In the data rows, zero lies at 4.5, halfway between 4 and 5.
Here are some numbered points:
[5 5 5 1 4 4 6 7 3 4 4 5 3 5 5 4 6 6 5 4] 0
[4 4 4 4 5 7 3 0 6 8 4 4 6 5 3 5 3 6 3 2] 1
[4 2 4 5 5 7 6 1 4 5 4 7 5 5 5 4 4 4 3 7] 2
[5 6 5 3 5 2 5 9 4 3 4 3 2 4 5 3 7 4 7 6] 3
[6 3 5 6 5 2 4 6 0 3 6 0 4 6 6 4 6 7 5 4] 4
[4 5 6 2 0 4 6 6 5 2 7 2 3 5 6 6 4 4 5 7] 5
[4 2 4 5 6 8 2 0 6 8 3 5 7 5 4 5 3 6 3 1] 6
[3 2 4 5 6 9 2 2 6 8 3 3 6 4 4 5 4 6 3 2] 7
[3 7 4 3 1 7 7 3 6 4 7 4 3 6 4 6 3 3 4 5] 8
[4 8 5 7 4 3 0 2 5 4 8 6 6 3 4 6 2 3 4 5] 9
[5 2 3 4 6 7 4 3 6 7 3 5 8 5 3 4 3 5 4 2] 10
[5 4 4 6 3 8 8 4 3 4 4 6 4 5 4 5 5 2 4 8] 11
[5 5 7 4 2 0 5 8 4 2 7 0 2 4 5 6 5 5 5 6] 12
[4 4 5 5 6 2 5 7 2 2 5 4 5 5 5 4 8 5 6 4] 13
[5 4 5 6 5 0 6 7 1 3 4 3 4 5 5 4 8 5 6 4] 14
[4 7 5 0 4 3 5 9 2 3 5 5 2 4 5 3 6 7 6 6] 15
[5 5 6 3 1 1 6 8 3 2 8 0 4 5 5 6 4 5 5 6] 16
[5 4 6 5 6 2 5 7 1 2 5 4 4 5 4 4 8 4 6 4] 17
[4 4 2 5 6 3 6 5 6 5 3 7 3 5 5 4 6 3 4 5] 18
[5 5 5 5 6 2 5 8 1 1 4 2 5 5 4 3 8 5 7 4] 19
[4 1 3 5 6 9 5 0 7 8 2 2 8 5 4 4 4 5 2 0] 20
[3 6 7 6 6 0 0 5 4 7 7 4 6 3 5 5 3 6 5 4] 21
[4 7 5 0 4 3 5 9 3 3 4 5 2 5 5 4 6 6 6 6] 22
[5 6 4 3 2 5 8 3 4 3 4 4 5 7 2 5 5 3 4 4] 23
[7 5 6 4 3 3 6 6 3 3 2 7 3 4 5 5 6 5 5 6] 24
[4 2 4 4 6 9 2 0 7 9 2 4 7 5 4 5 3 6 2 0] 25
[5 1 3 4 5 9 7 1 6 8 2 3 7 6 4 4 4 5 2 0] 26
[4 7 6 7 4 3 1 4 5 5 7 6 5 3 5 6 2 4 5 6] 27
[4 7 5 2 4 3 4 8 3 4 5 5 3 4 4 4 5 6 6 6] 28
[5 6 4 2 2 7 8 4 5 4 4 5 3 7 3 5 3 3 5 5] 29
[4 2 4 4 6 9 2 0 7 9 3 4 7 5 4 5 3 6 2 0] 30
[5 5 4 1 5 4 5 8 3 3 4 6 3 4 5 4 5 5 5 8] 31
[5 7 4 6 5 3 3 8 7 4 5 7 2 4 6 3 1 4 5 6] 32
[5 0 1 4 6 8 6 3 6 7 2 5 9 5 3 4 4 5 4 1] 33
[4 2 4 5 6 9 3 0 6 8 2 5 7 5 3 5 4 5 3 1] 34
[4 2 4 4 5 9 5 0 6 7 3 3 7 5 4 5 4 5 2 1] 35
[3 4 3 4 7 2 3 7 6 3 4 4 5 3 5 3 5 7 5 6] 36
[4 6 5 6 5 3 1 3 5 5 7 5 6 4 5 5 2 5 5 4] 37
[4 4 3 3 7 3 5 9 5 2 4 3 5 3 5 3 6 6 5 6] 38
[5 7 4 6 4 3 3 8 7 5 4 7 2 4 6 4 1 4 5 7] 39
[5 5 5 6 5 2 5 7 1 1 4 5 5 5 4 4 8 4 6 4] 40
[4 3 4 5 6 9 2 0 7 8 4 4 7 4 4 5 3 6 3 1] 41
[6 6 5 7 4 9 6 3 5 4 6 7 5 5 1 5 3 2 3 1] 42
[5 7 6 5 3 3 5 7 4 2 3 5 2 4 6 5 5 5 5 5] 43
[6 6 3 7 4 9 6 1 6 4 5 7 5 5 2 5 3 2 3 3] 44
[5 6 4 3 2 5 8 3 5 3 4 4 5 7 2 5 5 3 4 5] 45
[5 7 4 4 5 2 4 7 6 3 4 7 3 3 7 4 1 4 6 7] 46
[5 7 6 6 3 3 5 6 3 1 2 5 2 4 5 5 7 5 4 4] 47
[6 6 3 7 4 8 5 1 7 4 5 7 5 5 2 5 3 2 2 3] 48
[4 5 5 4 4 7 6 5 3 5 4 4 4 4 6 3 4 4 5 5] 49
[4 6 5 7 4 5 1 2 6 5 7 5 6 4 4 5 2 4 4 4] 50
[4 7 4 3 2 6 7 3 5 4 5 4 3 7 3 5 4 3 5 6] 51
[4 3 5 7 4 5 4 0 3 4 6 9 5 4 7 5 3 4 4 6] 52
[5 5 5 5 4 2 6 7 2 2 5 2 4 5 5 4 7 4 6 4] 53
[4 1 3 4 6 9 3 0 7 8 3 3 7 5 4 4 4 6 2 0] 54
[4 2 3 4 5 9 5 0 7 7 3 3 6 5 4 4 4 6 2 1] 55
[4 5 5 6 5 4 0 2 6 7 7 5 6 3 5 5 1 5 4 4] 56
[5 2 4 6 5 7 4 0 4 4 5 7 5 4 6 5 3 4 4 5] 57
[5 6 7 5 3 0 3 7 4 3 7 1 3 4 5 6 5 5 5 6] 58
[4 2 3 4 7 9 2 0 7 9 3 3 7 5 4 5 4 6 2 0] 59
[5 6 6 5 2 1 4 7 4 2 7 2 3 4 6 6 4 4 5 6] 60
New points follow, each followed by the numbers of its three nearest points above, nearest first.
[4 5 5 5 5 4 0 1 6 7 7 6 6 3 4 6 2 5 4 4] 56 50 37
[4 4 5 7 5 4 3 1 3 4 7 8 5 4 6 5 3 4 4 6] 52 57 37
[3 5 6 4 4 6 6 5 4 4 3 5 4 4 5 3 5 4 5 5] 49 0 43
[5 5 7 4 2 0 4 8 3 2 7 0 2 4 6 6 5 5 5 6] 12 58 60
[2 6 5 6 7 1 0 4 4 6 7 5 5 4 5 5 4 6 6 5] 21 37 27
[4 5 6 5 4 6 6 5 2 4 5 6 3 4 7 3 4 4 6 7] 49 11 43
[7 5 7 4 2 2 6 8 3 2 2 6 3 4 5 5 6 5 5 6] 24 43 47
[4 3 4 5 6 9 1 0 7 8 4 4 7 4 4 5 3 6 3 1] 41 6 30
[4 7 5 2 2 5 6 4 5 5 5 5 4 6 4 5 3 3 5 6] 51 29 8
[3 3 2 3 7 3 5 9 6 2 4 4 5 3 5 3 6 7 5 6] 38 36 31
[4 5 6 5 5 4 1 3 6 7 7 5 5 3 5 5 2 5 4 4] 56 37 50
[5 5 6 5 3 2 5 6 4 2 7 2 3 4 6 5 5 4 5 6] 60 58 12
[4 3 4 7 5 5 4 0 3 4 7 9 4 4 6 5 3 4 5 6] 52 57 2
[4 2 3 4 7 2 4 9 6 2 4 3 5 3 5 3 7 6 5 6] 38 36 13
[5 6 5 5 4 3 3 5 5 5 6 4 4 3 6 5 2 3 5 6] 27 37 46
[5 4 3 6 3 8 8 2 3 4 3 7 4 5 4 5 5 2 4 6] 11 2 44
[4 2 3 3 7 3 5 9 6 1 4 3 5 3 5 3 7 6 5 6] 38 36 13
[4 4 3 6 4 7 8 2 3 6 3 6 4 6 3 5 5 2 4 7] 11 2 51
[5 5 7 4 2 0 5 8 4 2 7 0 2 4 5 6 5 5 5 6] 12 58 16
[4 6 6 5 4 6 5 6 3 4 5 5 3 4 6 4 4 4 6 6] 49 43 28
[2 7 4 3 1 7 7 2 6 4 6 3 3 6 4 6 3 3 4 5] 8 51 29
[4 4 5 6 4 5 4 1 3 3 6 8 4 4 6 5 4 4 4 6] 52 57 2
[6 3 5 5 5 2 4 7 1 3 6 0 4 6 6 4 5 7 5 3] 4 53 14
[4 6 4 4 4 2 4 7 6 3 5 6 4 3 7 4 4 4 5 7] 46 32 39
[5 3 2 5 7 4 6 5 5 5 2 7 3 5 4 4 7 3 4 5] 18 2 24
[5 5 7 4 2 0 5 8 4 2 7 0 2 4 5 6 5 5 5 6] 12 58 16
[4 3 5 3 6 4 7 9 5 3 4 3 3 4 4 3 8 6 4 8] 38 3 31
[4 6 6 2 0 3 6 7 4 3 6 2 3 5 5 6 4 4 5 7] 5 16 60
[4 4 4 5 7 1 6 6 5 4 3 6 3 4 5 3 8 5 4 4] 18 13 14
[5 3 5 7 4 5 4 0 3 3 6 9 4 4 7 5 3 4 4 6] 52 57 2
[5 5 5 3 6 2 5 9 4 3 5 3 2 4 5 3 7 5 7 7] 3 38 28
[5 4 2 7 3 7 7 2 3 5 4 6 5 6 3 5 5 2 3 7] 11 2 44
[5 6 4 2 2 7 8 4 5 4 4 5 3 7 3 5 3 3 5 5] 29 51 45
[3 2 2 3 6 3 5 9 6 2 4 4 6 3 5 3 6 6 6 6] 38 36 13
[5 2 4 6 4 6 8 1 3 4 4 9 4 5 5 5 3 3 4 6] 2 57 52
[4 2 2 4 8 3 5 8 5 2 4 2 7 4 5 3 6 7 5 3] 38 36 13
[4 6 6 4 4 6 7 7 2 3 4 4 3 4 7 3 5 4 6 7] 49 43 31
[5 3 4 4 7 2 5 9 5 2 4 4 4 3 5 3 7 6 5 6] 38 36 3
[5 0 2 3 4 7 8 6 5 6 2 5 8 5 4 3 4 5 5 2] 33 10 26
[6 3 3 4 2 6 7 3 4 4 4 6 4 5 4 5 5 3 4 7] 11 2 45
[5 5 3 4 4 7 9 5 4 5 2 5 3 5 3 4 7 3 5 6] 11 29 45
[4 2 3 4 7 3 5 8 6 2 4 3 5 3 5 3 7 6 5 6] 38 36 13
[4 4 5 7 5 5 3 0 4 4 7 8 5 4 6 5 3 4 4 6] 52 57 50
[5 5 7 5 2 0 5 8 3 2 7 0 2 4 6 6 5 5 5 6] 12 58 60
[5 2 4 6 4 7 8 1 4 4 4 8 4 5 4 5 5 3 4 5] 2 11 57
[5 4 4 4 7 2 5 9 5 2 4 4 3 3 5 2 6 6 5 5] 38 36 3
[6 0 2 3 4 7 6 7 5 5 2 5 8 4 5 4 5 5 7 2] 33 10 49
[3 2 3 5 6 4 6 6 5 2 2 0 7 4 6 4 7 7 5 5] 38 36 13
[4 5 5 4 4 7 7 5 3 4 4 4 4 5 6 3 5 4 5 5] 49 0 11
[5 7 7 6 3 4 5 6 3 1 2 5 2 4 5 5 7 5 3 5] 47 43 24
[5 7 6 5 4 3 5 6 3 2 2 6 3 4 5 5 7 5 4 5] 47 43 24
[3 7 6 3 4 6 6 7 2 4 4 5 3 4 6 2 5 4 6 7] 49 28 31
[5 7 5 1 5 3 5 9 3 3 3 5 2 5 5 4 7 6 5 6] 22 15 28
[6 5 6 4 3 4 5 6 4 4 2 5 4 4 5 5 6 5 4 4] 24 43 0
[5 4 3 6 4 7 7 3 3 4 3 6 4 5 4 5 6 2 5 6] 11 2 49
[4 3 4 6 5 5 4 0 4 4 7 9 4 4 7 5 4 3 4 6] 52 57 2
[5 0 2 3 4 7 8 6 5 6 2 5 8 5 4 3 5 5 6 2] 33 10 26
[4 4 4 4 6 3 6 8 5 2 4 4 4 4 5 3 6 5 5 6] 38 36 3
[5 2 3 4 5 6 6 4 5 6 3 4 7 5 4 4 4 5 4 2] 10 33 26
[7 6 5 6 4 9 6 4 5 3 6 7 5 5 1 5 3 2 3 0] 42 44 48
[5 6 7 4 2 1 6 7 4 2 7 0 2 5 5 6 5 4 5 6] 12 16 60
[4 4 3 5 4 5 6 5 3 4 4 4 3 5 3 6 6 3 5 8] 11 51 49
[6 2 3 5 3 7 7 3 3 5 3 6 4 5 4 5 6 3 5 7] 11 2 49
[5 6 3 2 5 3 6 7 3 3 4 5 3 5 5 4 5 5 5 7] 31 28 0
[5 4 3 5 4 6 8 5 4 5 2 5 4 5 3 4 7 3 5 6] 11 18 49
[5 6 7 5 2 0 5 8 4 2 7 0 2 4 5 6 5 5 5 6] 12 58 60
[3 6 6 6 8 0 0 4 4 6 7 5 5 3 5 5 4 6 5 5] 21 37 27
[3 5 5 4 4 6 6 5 4 4 3 5 4 4 5 3 6 4 5 5] 49 0 18
[3 3 2 3 7 4 5 9 6 2 4 4 5 3 6 3 6 7 5 6] 38 36 31
[5 5 7 4 2 0 5 8 4 2 7 0 2 4 5 6 5 5 5 6] 12 58 16
[4 4 5 6 5 5 3 0 4 4 7 8 4 4 6 5 3 4 5 6] 52 57 2
[4 7 4 4 4 2 3 6 6 3 5 6 3 3 7 4 4 3 5 7] 46 32 39
[5 3 5 6 5 5 4 1 3 3 6 8 4 4 6 5 4 4 5 7] 52 57 2
[3 7 4 2 1 7 7 3 6 4 6 3 3 6 4 6 3 3 4 5] 8 51 29
